In the data rows, zero lies at 4.5, halfway between 4 and 5.
Some points, one per row:
[6 5 6 4 4 5 6 5 5 5 7 5]
[5 5 5 4 4 5 5 5 5 5 6 5]
[7 4 7 4 4 4 8 4 8 5 9 5]
[3 5 2 4 4 6 0 6 0 4 0 5]
[8 5 8 3 4 6 5 4 6 6 9 6]
[1 5 2 5 5 4 2 5 1 2 0 4]
[2 3 2 7 6 1 8 4 8 1 5 2]
[7 6 6 3 4 7 3 5 4 7 7 6]
[4 5 4 4 5 5 3 5 3 5 2 4]
[3 5 2 4 4 5 2 5 2 4 0 5]
[3 4 3 6 4 3 6 4 7 3 5 4]
[4 5 5 3 4 6 2 6 2 6 3 6]
[7 4 8 4 5 5 7 4 8 7 9 6]
[8 5 8 3 4 6 5 4 5 7 8 7]
[4 4 3 5 6 3 7 4 6 4 7 4]
[8 6 7 2 3 7 3 5 4 8 7 7]
[4 4 5 5 5 3 8 3 8 4 8 4]
[2 5 3 5 4 5 2 5 1 4 0 4]
[3 4 2 6 5 3 5 4 5 3 3 3]
[5 4 5 5 4 4 7 4 8 4 8 4]
[6 4 6 4 5 5 5 4 5 6 6 5]
[6 5 6 4 4 5 5 4 6 5 7 5]
[4 5 4 5 5 4 5 4 4 5 5 5]
[2 6 2 3 3 7 0 6 0 5 0 6]
[4 2 4 8 6 1 9 3 9 2 9 1]
[7 6 6 3 3 7 2 5 2 7 4 7]
[6 6 6 3 4 6 3 5 3 6 5 7]
[4 4 3 6 5 3 6 4 6 3 4 3]
[4 6 4 2 3 7 0 6 0 6 0 7]
[8 5 9 3 4 6 6 4 7 7 9 6]
[4 3 5 6 5 2 9 4 9 3 9 3]
[6 4 6 5 5 3 9 4 9 4 9 3]
[1 4 1 6 5 3 4 4 3 2 1 3]
[0 4 0 6 5 4 0 5 0 1 0 3]
[5 4 5 6 5 3 7 4 7 4 6 4]
[4 5 4 5 5 4 5 4 4 4 4 4]
[5 4 6 5 5 3 7 3 8 4 8 4]
[0 5 0 6 4 4 0 5 0 1 0 3]
[9 5 9 3 4 5 8 4 9 8 9 6]
[3 4 4 5 5 4 4 4 4 4 3 5]
[3 5 4 3 4 7 0 5 0 5 0 6]
[4 3 5 6 6 2 9 4 8 3 7 3]
[3 4 3 5 5 3 4 5 4 3 2 3]
[2 4 2 5 5 3 4 5 4 3 2 3]
[3 3 3 5 5 4 4 5 4 3 2 4]
[3 4 3 6 5 2 6 4 7 2 4 3]
[4 4 3 5 4 4 4 5 3 4 3 4]
[4 5 4 4 4 6 2 5 1 5 2 5]
[6 5 6 4 5 4 7 4 6 5 8 5]
[9 6 9 2 4 6 9 4 9 9 9 7]
[3 4 3 5 5 5 3 5 2 4 1 4]
[5 4 5 6 5 2 9 3 9 4 9 3]
[8 5 8 3 5 5 7 4 7 7 9 5]
[7 5 8 3 4 5 6 4 6 7 9 5]
[0 5 0 6 5 4 1 6 1 2 0 3]
[3 4 2 5 5 5 2 5 2 3 0 4]
[5 5 6 4 5 5 5 4 5 5 6 5]
[5 6 5 2 3 7 0 5 0 6 0 7]
[6 4 5 5 4 4 7 4 7 4 7 4]
[4 5 5 4 4 6 2 5 2 5 3 6]
[4 5 4 3 4 6 1 6 1 5 0 6]
[2 4 2 5 4 4 2 5 1 3 0 3]
[4 4 4 5 5 4 4 4 5 4 4 4]
[8 4 8 4 5 5 9 4 9 6 9 6]
[7 4 7 4 4 4 9 3 9 5 9 5]
[1 4 1 6 5 3 3 5 2 2 0 3]
[9 4 9 3 5 5 9 4 9 7 9 5]
[7 6 7 2 4 7 3 5 3 7 6 7]
[7 5 7 3 4 5 5 5 6 6 8 6]
[8 5 7 2 4 7 4 5 5 7 8 6]
[8 4 7 4 5 4 7 4 8 6 9 5]
[6 5 6 3 4 6 4 5 4 6 5 6]
[4 5 4 3 3 6 2 5 1 5 1 6]
[7 5 7 4 4 5 6 4 6 6 8 6]
[8 5 9 4 5 5 8 4 8 7 9 6]
[9 5 9 3 4 5 9 4 9 8 9 6]
[6 5 6 3 4 6 4 5 4 6 7 6]
[5 4 4 5 4 4 6 4 5 5 5 5]
[2 4 1 5 4 5 1 5 0 3 0 4]
[5 5 6 3 4 5 3 4 3 5 4 6]
[3 3 3 6 6 3 5 4 5 2 4 3]
[3 5 3 4 4 5 2 5 1 4 0 5]
[3 5 3 4 4 6 0 6 0 4 0 5]
[7 4 7 4 4 4 7 3 8 6 9 4]
[4 5 4 3 4 6 1 5 1 5 1 6]
[4 4 3 5 5 3 6 4 6 3 5 3]
[4 3 4 5 5 3 7 4 6 4 7 3]
[4 4 4 6 4 3 5 5 4 4 5 3]
[2 5 2 4 4 6 0 5 0 4 0 4]
[4 4 5 5 5 4 5 4 5 4 6 4]
[2 5 3 6 4 5 2 5 2 4 0 4]
[9 6 9 0 3 8 4 5 6 9 9 9]
[3 4 3 6 5 3 6 4 6 4 5 3]
[4 5 3 4 4 5 3 5 3 5 2 5]
[4 3 3 6 5 3 7 4 7 3 6 3]
[1 3 0 7 7 2 6 4 5 1 0 1]
[5 5 6 5 5 6 5 5 5 6 6 6]
[6 3 6 5 5 3 9 3 9 4 9 4]
[2 5 1 6 5 4 2 5 1 2 0 4]
[5 5 5 4 4 6 2 5 2 6 3 5]
[3 4 3 5 4 4 3 5 3 3 1 4]
[4 5 4 5 5 5 2 5 2 4 2 5]
[1 5 1 5 4 6 0 6 0 4 0 5]
[5 5 6 4 4 6 5 4 4 6 6 5]
[0 5 1 5 4 5 0 5 0 3 0 4]
[3 5 4 5 5 4 5 4 4 4 3 5]
[5 5 5 3 4 6 3 5 3 6 4 7]
[7 5 7 4 4 4 8 3 9 5 9 4]
[3 4 2 6 5 3 4 5 4 3 2 3]
[4 5 3 4 4 5 3 5 3 4 2 5]
[9 4 9 4 4 5 9 3 9 7 9 6]
[4 3 3 6 6 2 8 4 8 3 6 2]
[8 5 7 3 3 7 3 5 4 7 6 7]
[4 4 5 5 5 4 6 4 7 4 7 4]
[5 5 4 4 4 5 4 4 4 5 4 5]
[3 4 4 4 4 4 4 5 4 4 3 5]
[1 5 1 5 4 5 1 5 1 3 0 3]
[5 5 5 3 4 5 3 5 3 6 4 6]
[9 5 9 3 4 6 6 5 7 8 9 7]
[1 3 2 7 6 2 5 5 4 2 1 2]
[6 4 6 5 5 3 8 4 9 4 9 4]
[4 5 4 4 4 6 3 5 3 5 2 4]
[5 4 5 4 4 5 5 4 5 5 5 5]
[0 3 1 6 5 3 3 5 3 1 0 2]
[5 5 5 5 5 4 5 4 6 4 5 4]
[1 4 1 6 5 4 3 5 2 2 0 3]
[3 5 3 4 4 6 1 5 2 4 1 5]
[5 5 6 4 5 5 6 5 6 6 6 4]
[7 4 8 5 5 5 8 4 8 6 9 5]
[7 3 6 6 5 2 9 4 9 4 9 4]
[0 3 0 7 5 1 5 5 3 0 0 1]
[8 4 8 4 5 4 8 4 8 6 9 4]
[1 4 1 6 5 3 4 5 4 2 0 2]
[8 5 8 3 4 6 4 5 6 7 8 6]
[6 5 7 2 4 7 2 5 3 7 5 7]
[6 5 6 3 4 6 4 5 4 7 6 7]
[1 5 2 5 5 4 2 5 2 2 0 4]
[9 6 9 2 3 8 3 5 4 8 8 8]
[4 4 5 5 5 4 6 4 7 4 7 4]
[4 6 4 3 3 7 0 5 1 5 1 5]
[7 5 7 5 5 4 6 4 7 5 9 5]
[2 5 1 6 4 5 1 5 0 3 0 4]
[0 3 0 7 5 2 5 4 5 0 0 2]
[5 5 5 4 4 5 5 4 5 5 4 4]
[5 6 5 4 4 7 1 5 1 6 2 6]
[4 4 3 6 5 3 7 4 7 3 5 3]
[7 3 7 4 4 4 8 4 9 5 9 5]
[5 5 5 4 4 6 3 5 4 5 3 5]
[5 4 5 5 4 4 7 4 5 4 6 3]
[9 6 9 2 3 6 6 5 7 9 9 8]
[8 4 8 4 5 4 9 4 9 6 9 5]
[6 4 6 5 5 4 7 4 7 4 7 4]
[3 4 2 5 5 4 3 5 3 3 1 4]
[6 4 6 5 5 4 7 4 8 5 9 4]
[3 4 4 6 5 5 4 5 5 4 4 3]
[4 4 4 6 5 3 8 4 7 3 6 3]
[3 4 3 5 5 4 4 5 4 3 3 4]
[8 4 8 4 4 4 9 3 9 6 9 5]
[5 4 6 4 5 5 6 4 6 4 7 5]
[6 5 6 4 4 5 5 4 5 6 6 5]
[7 5 7 3 4 6 4 4 5 7 8 6]
[9 5 9 3 4 5 9 3 9 8 9 6]
[8 6 7 3 4 7 4 4 6 7 9 6]
[1 5 1 6 5 3 2 5 2 2 0 2]
[3 5 2 5 4 5 1 5 1 4 0 5]
[4 5 3 4 4 6 1 5 1 4 0 5]
[7 5 7 3 3 6 3 4 4 7 6 7]
Here are 40 more points, each followed by its number:
[2 5 2 5 4 5 2 5 2 4 0 4] 0
[7 5 7 3 3 7 5 5 5 7 8 6] 1
[1 5 2 5 4 4 1 6 1 3 0 4] 2
[2 4 2 6 5 4 4 4 3 3 1 3] 3
[8 6 9 1 2 9 2 5 2 9 8 8] 4
[2 5 2 4 5 5 0 5 0 4 0 4] 5
[3 5 3 5 4 6 0 5 0 4 0 4] 6
[1 2 1 8 6 1 6 5 7 1 2 1] 7
[2 5 3 5 5 5 1 4 1 4 0 4] 8
[4 4 4 5 5 3 6 4 6 4 5 4] 9
[1 4 1 6 5 3 3 5 2 2 0 3] 10
[9 5 9 3 4 6 7 4 7 7 9 7] 11
[7 5 7 3 3 6 4 5 4 7 7 6] 12
[2 5 2 5 4 5 2 5 2 3 0 4] 13
[5 5 6 3 4 5 5 4 4 5 6 5] 14
[4 5 4 4 4 5 3 5 3 5 3 4] 15
[9 6 8 3 4 6 5 4 5 8 9 7] 16
[3 5 4 5 4 4 5 4 4 4 4 4] 17
[4 5 4 4 4 5 4 5 4 5 3 4] 18
[1 4 0 6 5 4 1 5 1 2 0 4] 19
[4 5 4 4 4 5 2 5 1 5 1 5] 20
[4 4 4 6 5 3 7 4 7 4 6 3] 21
[3 4 4 5 5 3 5 4 5 3 5 4] 22
[7 4 7 4 4 4 9 4 9 5 9 5] 23
[5 4 5 5 5 3 7 4 7 3 7 3] 24
[7 5 7 4 4 4 7 4 6 6 9 5] 25
[4 5 4 4 4 5 3 5 3 5 4 5] 26
[3 4 2 5 4 5 2 5 1 3 0 4] 27
[2 4 0 6 5 3 3 5 3 2 0 2] 28
[1 3 2 6 5 3 4 4 4 1 2 3] 29
[4 5 4 5 5 4 5 5 4 3 3 4] 30
[4 4 4 5 4 5 5 5 5 4 4 4] 31
[4 4 4 5 5 4 6 4 6 4 6 4] 32
[2 3 2 6 6 3 5 4 6 2 2 2] 33
[9 5 9 3 4 6 6 4 7 9 9 7] 34
[0 3 0 7 6 1 7 4 6 0 3 1] 35
[6 4 5 5 5 3 9 3 9 4 9 4] 36
[3 4 3 6 5 3 6 4 6 3 4 3] 37
[3 3 3 7 6 0 9 3 9 1 7 1] 38
[4 5 4 4 4 6 2 5 2 5 3 5] 39
Which three of these numbered points are nearest to each point below, looking only along the 2 directions in which the first points spread most? Their numbers follow each, nearest first.
[3 4 3 6 5 3 6 4 6 2 5 3] > 37 22 9
[7 4 7 4 5 5 6 4 7 6 8 5] > 25 23 1
[0 2 1 9 6 0 8 4 8 0 3 0] > 35 7 38
[3 4 3 5 5 3 5 5 4 3 3 4] > 30 17 22
[4 4 4 5 5 4 4 5 4 4 4 4] > 17 30 31
[1 5 1 4 5 4 1 5 1 3 0 4] > 2 13 27
[5 4 4 4 5 5 4 4 4 5 3 4] > 18 26 15
[7 4 7 4 5 4 6 4 6 5 8 5] > 25 23 14
[2 3 3 7 6 1 9 3 9 2 7 1] > 38 21 24
[4 4 4 5 5 3 6 4 6 4 5 4] > 9 32 22
[7 6 7 1 3 8 0 5 0 8 3 8] > 4 39 12
[4 4 4 5 4 4 5 4 5 5 5 5] > 31 17 32
[8 4 7 4 5 4 9 4 9 7 9 4] > 23 25 36
[8 5 7 3 4 6 4 5 5 7 8 6] > 1 12 16
[4 5 4 5 5 5 4 5 4 4 4 5] > 18 31 17
[7 4 7 5 5 4 9 4 9 6 9 5] > 23 36 25
[8 5 7 3 4 5 5 4 5 7 8 6] > 1 12 16
[1 4 1 6 5 3 3 5 2 2 0 3] > 10 28 19
[3 5 3 4 4 5 2 4 1 5 1 5] > 20 8 0
[1 5 2 4 4 6 0 6 0 3 0 4] > 5 6 2
[2 5 1 5 4 5 1 5 1 3 0 4] > 2 27 8
[7 5 7 4 4 6 5 5 6 7 8 6] > 1 12 25
[7 4 7 4 5 4 8 3 9 5 9 5] > 23 25 36
[3 6 3 4 3 6 0 5 0 4 0 5] > 6 5 8
[0 4 0 7 5 2 4 4 4 1 0 2] > 28 29 10
[2 3 3 7 6 1 9 3 9 2 7 1] > 38 21 24
[4 3 3 7 6 0 9 3 9 1 9 1] > 38 36 21
[4 4 4 5 5 4 5 4 4 4 3 4] > 17 30 31
[3 3 3 7 6 1 9 4 9 2 7 2] > 38 21 24
[6 5 7 3 4 7 3 5 2 7 5 7] > 12 1 14
[4 5 4 5 5 4 6 5 5 4 5 4] > 9 31 22
[7 7 7 2 3 8 2 5 2 8 5 8] > 4 12 1
[5 4 5 5 5 3 7 4 7 4 7 4] > 24 21 32
[7 6 7 2 4 8 1 5 2 8 4 7] > 4 12 39
[2 4 2 6 6 2 6 4 5 2 3 3] > 33 37 29
[3 4 3 6 5 4 4 4 4 3 3 3] > 30 17 3
[8 4 7 4 4 4 9 4 9 6 9 5] > 23 25 36
[9 6 9 1 4 7 6 4 8 9 9 8] > 34 11 16
[9 6 9 2 3 7 5 5 5 8 9 7] > 16 34 11
[3 3 3 6 5 4 5 4 5 4 5 4] > 22 37 17
[3 5 4 4 4 6 2 5 1 5 1 5] > 20 39 6
[3 3 4 7 6 1 9 3 8 2 7 2] > 38 21 24
[8 5 9 4 4 6 7 4 8 7 9 6] > 11 34 25
[5 5 6 4 4 5 5 4 4 6 6 5] > 14 12 31
[9 6 8 2 4 7 4 4 6 8 9 7] > 16 34 1
[4 4 3 5 5 4 5 5 4 3 3 4] > 30 17 31
[4 5 5 4 4 6 3 5 3 5 4 5] > 26 15 18
[7 4 7 4 4 5 7 4 7 6 8 6] > 25 23 11
[5 4 6 4 4 5 4 4 5 5 6 5] > 14 31 18
[0 3 1 8 6 1 7 4 6 0 2 0] > 35 7 33
[0 5 1 6 5 3 1 5 0 3 0 3] > 19 2 10
[3 4 3 6 5 2 6 4 7 2 5 3] > 37 21 22
[7 6 7 2 4 6 3 5 4 7 7 6] > 12 1 16
[3 3 4 6 5 3 7 4 7 3 6 3] > 21 24 9
[6 5 7 4 4 5 7 4 7 6 8 5] > 25 23 1
[2 4 1 5 5 3 3 6 2 2 0 4] > 10 28 19
[4 5 4 4 4 5 3 5 3 5 4 5] > 26 15 18
[5 5 5 3 5 6 4 5 4 5 4 5] > 26 18 14
[4 5 4 4 4 6 2 5 2 4 1 5] > 20 39 15
[5 5 5 4 5 5 4 5 4 4 4 5] > 18 26 31
[6 5 6 4 4 5 6 4 7 6 9 6] > 25 1 23
[1 4 0 6 5 4 1 5 1 1 0 4] > 19 10 2
[3 4 3 5 5 4 2 5 2 4 0 4] > 0 13 27
[4 5 3 4 4 6 2 5 1 5 1 5] > 20 39 6
[3 3 3 7 6 2 9 4 9 2 8 3] > 38 21 24
[9 6 9 3 4 6 7 4 7 7 9 6] > 11 34 16
[5 5 5 4 4 6 3 4 4 6 4 5] > 26 18 14
[4 4 4 5 5 3 5 4 6 3 4 4] > 22 9 37
[1 4 2 5 4 5 1 6 1 3 0 4] > 2 27 13
[5 5 5 4 4 6 4 5 3 5 4 5] > 26 18 15
[5 3 6 5 5 3 9 3 9 4 9 3] > 36 23 24
[3 4 3 6 5 4 4 5 4 3 3 3] > 30 17 3
[4 4 4 6 5 3 7 4 7 3 6 3] > 21 24 9
[3 5 3 3 4 6 0 5 0 4 0 5] > 6 5 8
[4 5 5 4 4 5 2 5 2 5 2 5] > 39 20 15
[3 5 3 4 4 6 1 6 0 5 0 5] > 6 5 20
[2 5 1 4 4 5 0 5 0 3 0 4] > 5 2 6
[1 3 2 7 6 1 7 4 7 1 4 2] > 7 35 33
[3 4 4 6 5 3 7 4 7 3 6 3] > 21 24 9
[3 5 3 4 4 5 3 4 2 4 1 4] > 0 20 27
[3 5 3 4 4 6 0 5 0 5 0 6] > 6 5 20
[2 4 2 7 6 3 6 4 5 2 2 2] > 33 29 37
[2 4 2 6 5 3 6 4 6 2 3 2] > 33 37 29
[7 5 7 4 5 4 6 4 7 6 9 5] > 25 23 11
[0 4 0 6 5 3 3 5 2 2 0 3] > 10 28 19
[6 3 6 6 6 3 9 4 9 4 9 3] > 36 23 24
[9 5 9 3 4 5 8 4 9 7 9 6] > 11 34 25
[5 5 6 4 5 5 5 5 5 5 6 5] > 14 31 32
[0 4 0 6 5 3 2 5 2 2 0 3] > 10 28 19
[4 5 3 4 4 6 2 5 2 5 1 6] > 20 39 15
[2 3 2 6 6 2 6 4 6 2 4 1] > 33 37 7
[0 3 0 8 6 1 5 5 4 0 0 1] > 35 7 29
[8 6 7 2 3 7 3 5 2 8 6 8] > 4 12 1
[7 4 7 4 5 5 6 4 7 6 9 5] > 25 23 11
[2 5 2 5 5 5 1 5 0 4 0 5] > 5 8 6
[1 3 1 7 5 2 6 4 5 2 2 2] > 33 29 7
[7 5 7 3 4 6 5 5 6 7 8 6] > 1 12 16
Here are 40 other points, each followed by its number:
[9 5 9 3 3 6 6 4 8 8 9 7] 0
[4 5 4 5 5 4 3 5 4 4 3 4] 1
[5 5 4 4 3 6 2 6 2 6 3 6] 2
[3 4 5 6 5 3 7 3 6 3 5 3] 3
[8 6 9 2 3 8 2 5 2 9 7 8] 4
[6 5 5 3 4 6 3 4 3 6 4 6] 5
[5 4 5 5 5 3 7 4 6 4 6 4] 6
[1 5 1 6 4 4 3 5 2 3 0 3] 7
[2 5 3 6 5 4 4 4 4 3 1 4] 8
[8 5 8 3 4 7 6 5 6 7 9 6] 9
[5 4 4 5 4 4 5 5 3 3 4 4] 10
[4 3 5 6 5 3 7 3 7 4 7 3] 11
[7 4 7 4 5 4 8 4 8 5 9 5] 12
[7 3 7 5 5 4 9 4 9 6 9 5] 13
[5 3 5 5 5 2 8 4 8 3 7 4] 14
[4 4 5 5 5 3 8 4 8 4 8 3] 15
[6 3 6 4 5 3 8 4 7 5 8 4] 16
[5 4 5 4 4 5 4 5 4 5 5 6] 17
[4 4 4 6 5 3 7 4 8 4 7 3] 18
[5 4 6 5 5 3 8 3 8 4 8 4] 19
[2 6 3 5 4 5 2 4 1 4 0 4] 20
[5 5 4 5 5 5 4 4 4 5 5 5] 21
[3 4 3 4 5 5 3 4 2 4 2 4] 22
[2 5 2 4 4 5 0 5 0 3 0 5] 23
[5 4 5 4 4 5 4 4 5 5 5 5] 24
[3 5 2 5 4 5 1 5 0 4 0 4] 25
[5 5 5 4 4 5 5 4 5 5 6 5] 26
[3 4 3 5 5 4 5 5 5 3 4 4] 27
[0 4 0 5 5 4 1 6 0 1 0 3] 28
[7 4 6 4 4 5 6 4 7 5 8 5] 29
[6 4 6 5 5 4 6 4 7 4 7 4] 30
[4 5 4 4 5 4 4 5 3 4 2 5] 31
[3 6 4 4 4 7 0 5 0 6 0 5] 32
[5 4 5 5 5 4 6 4 6 4 6 4] 33
[5 4 5 5 5 3 8 4 9 4 9 4] 34
[6 5 5 4 5 5 5 5 5 6 7 5] 35
[3 5 4 5 4 4 3 5 3 4 2 4] 36
[4 5 3 3 4 6 0 6 0 5 0 5] 37
[5 5 4 4 5 6 3 5 3 5 2 5] 38
[1 5 0 5 4 5 1 6 0 3 0 4] 39
Which three of these numbered points are nearest to each point below, looking only along the 2 directions in which the first points spread most? Their numbers follow each, nearest first.
[3 3 2 6 5 2 7 4 7 2 5 3] > 3 18 11
[4 5 5 5 4 4 4 5 4 5 4 5] > 21 10 17
[2 5 2 4 4 4 1 5 1 4 0 4] > 25 20 23
[1 5 1 5 5 5 1 6 0 2 0 4] > 39 28 23
[9 6 9 2 3 6 8 4 9 9 9 8] > 0 9 12
[1 5 0 5 5 5 0 5 0 3 0 4] > 39 23 28
[3 5 3 5 4 5 2 5 2 4 0 4] > 20 25 22
[3 6 3 4 4 5 0 5 0 4 0 6] > 37 32 23
[0 4 0 7 5 4 1 5 0 1 0 2] > 28 7 39
[1 5 1 6 4 4 1 5 0 3 0 4] > 39 28 25
[4 4 4 4 5 4 5 4 5 4 5 4] > 10 27 21
[4 5 4 4 4 5 4 5 4 5 4 5] > 21 17 1
[4 5 5 4 4 5 2 5 3 5 3 5] > 38 2 31
[4 4 4 5 5 4 5 5 5 4 5 4] > 10 27 21
[3 5 4 5 5 5 4 5 4 4 3 4] > 1 31 10
[7 4 7 4 5 3 9 3 9 5 9 4] > 13 12 34
[6 5 6 3 4 6 3 5 3 6 4 5] > 5 17 2
[1 6 1 4 5 6 0 6 0 4 0 5] > 23 25 39
[4 4 4 4 4 4 4 5 4 4 3 4] > 1 10 31
[4 5 4 5 4 5 3 4 3 4 3 5] > 31 1 38
[5 5 5 4 4 5 5 5 5 5 5 5] > 24 26 17
[4 3 4 6 5 1 9 3 9 2 9 2] > 14 15 34
[5 5 5 4 4 5 3 5 3 5 3 5] > 38 2 5
[3 5 3 5 5 5 3 5 3 4 1 4] > 22 36 31
[6 5 5 3 4 6 3 4 3 6 4 6] > 5 17 2
[2 5 2 4 4 5 0 6 0 4 0 5] > 23 25 20
[9 6 8 2 3 7 3 5 4 8 7 8] > 4 9 0
[3 4 4 5 4 5 3 4 3 4 2 4] > 36 22 31
[5 4 5 4 4 5 5 4 5 5 6 5] > 26 24 35
[5 6 5 3 4 7 2 5 1 6 2 6] > 2 38 5
[4 4 4 5 4 4 4 5 3 4 3 4] > 1 31 10
[3 5 3 5 4 6 1 5 0 4 0 4] > 25 23 20
[4 3 4 6 5 3 8 4 8 3 7 2] > 18 14 11
[4 5 4 4 4 5 3 5 3 5 2 5] > 38 31 36
[2 4 2 5 5 4 4 4 4 3 2 3] > 8 27 36
[5 5 5 4 5 4 4 4 5 5 4 4] > 21 24 17
[1 5 0 6 5 5 0 5 0 3 0 4] > 39 28 23
[3 4 4 5 6 3 5 4 5 3 4 3] > 27 10 3
[5 3 5 6 5 3 8 4 9 4 8 3] > 15 14 34
[3 6 4 3 4 7 0 6 0 6 0 6] > 32 37 23
[5 3 5 5 5 3 8 4 8 4 8 3] > 15 14 19
[7 3 8 5 5 4 9 3 9 5 9 4] > 13 12 34
[4 5 5 5 4 5 4 5 4 4 4 5] > 21 10 1
[4 4 5 5 5 3 7 4 6 5 6 4] > 6 33 30
[5 4 5 4 4 5 4 4 5 5 5 4] > 24 21 26
[6 4 5 4 5 5 4 4 5 5 6 5] > 26 24 35
[5 3 5 5 6 3 8 4 9 4 8 3] > 15 34 14
[5 5 6 4 5 5 5 4 5 5 6 5] > 26 35 24
[5 6 5 3 4 6 2 5 1 5 3 6] > 2 38 5
[6 4 6 5 5 4 7 4 8 5 9 4] > 16 12 19
[5 5 5 5 5 4 5 4 6 4 6 5] > 33 26 6
[3 5 3 4 4 4 2 6 1 4 1 5] > 20 25 22
[4 5 4 3 4 7 0 6 0 6 0 6] > 32 37 2
[8 6 8 2 3 7 3 4 3 8 6 7] > 4 5 9
[3 5 4 4 4 6 1 5 0 5 0 5] > 37 32 25
[3 5 4 5 4 5 2 5 1 4 0 4] > 20 25 22
[4 5 4 5 4 5 4 4 3 4 3 4] > 1 31 36
[6 3 7 6 5 2 9 3 9 4 9 2] > 34 19 15
[1 4 1 5 5 4 2 5 2 2 0 3] > 7 28 39
[0 4 0 7 5 3 0 5 0 0 0 1] > 28 7 39
[5 4 4 5 5 4 5 4 5 4 5 4] > 10 33 21
[5 4 5 5 5 4 6 4 6 4 6 4] > 33 6 30
[4 4 3 6 5 3 7 4 7 3 4 3] > 3 18 11
[7 4 7 5 5 4 9 4 9 5 9 4] > 13 12 16
[7 4 7 5 5 3 9 3 9 5 9 4] > 13 12 34
[5 5 5 3 3 6 2 5 2 5 2 6] > 2 38 5
[6 4 6 4 5 5 5 4 5 6 7 6] > 35 26 29
[5 4 6 5 5 3 9 4 9 3 9 4] > 34 19 15
[0 4 0 6 5 3 1 5 1 1 0 2] > 28 7 39
[4 5 5 4 4 5 4 5 4 4 4 5] > 21 17 24
[5 4 5 5 5 4 7 5 6 4 7 4] > 6 33 30
[2 5 2 5 5 5 2 5 2 3 0 4] > 20 7 25
[8 5 8 2 4 6 5 5 5 7 8 6] > 9 0 29
[7 5 7 4 4 4 7 4 8 5 9 5] > 12 29 13
[4 4 4 5 5 4 5 4 5 4 4 4] > 10 27 21
[5 5 5 4 4 4 5 5 5 4 5 4] > 24 21 26
[3 5 4 4 4 6 2 5 2 5 2 5] > 38 2 22
[1 4 1 6 5 3 3 4 3 2 0 3] > 7 8 28
[5 5 5 3 4 7 2 5 2 6 3 6] > 2 5 38
[1 5 0 5 4 5 0 6 0 3 0 4] > 39 23 25
[5 5 5 4 4 5 4 5 4 5 5 5] > 17 24 21
[1 5 1 5 5 5 0 5 0 3 0 4] > 39 23 25
[0 4 0 5 5 3 1 5 1 2 0 3] > 28 7 39
[3 3 2 6 5 3 7 4 7 3 5 3] > 3 18 11
[5 6 4 2 4 7 0 6 0 6 0 6] > 32 37 2
[3 4 3 6 5 3 5 4 5 3 4 4] > 27 10 3
[4 3 5 6 6 2 9 3 9 3 9 2] > 14 15 34
[0 4 0 5 4 4 0 6 0 1 0 3] > 28 39 7
[4 5 4 4 4 5 3 5 3 4 3 4] > 31 1 38
[3 5 3 5 5 4 4 4 4 4 3 4] > 1 10 27
[1 4 0 6 5 3 1 5 1 2 0 3] > 28 7 39
[5 6 4 3 3 7 0 6 0 7 1 7] > 32 37 2
[2 6 1 4 4 6 0 6 0 4 0 5] > 23 25 37
[9 5 9 2 4 6 7 3 8 9 9 7] > 0 9 12
[5 4 6 4 5 5 7 4 7 5 7 4] > 30 29 16
[3 4 4 6 5 2 6 4 7 3 4 3] > 3 27 18
[2 5 2 4 4 5 0 6 0 5 0 5] > 23 25 37
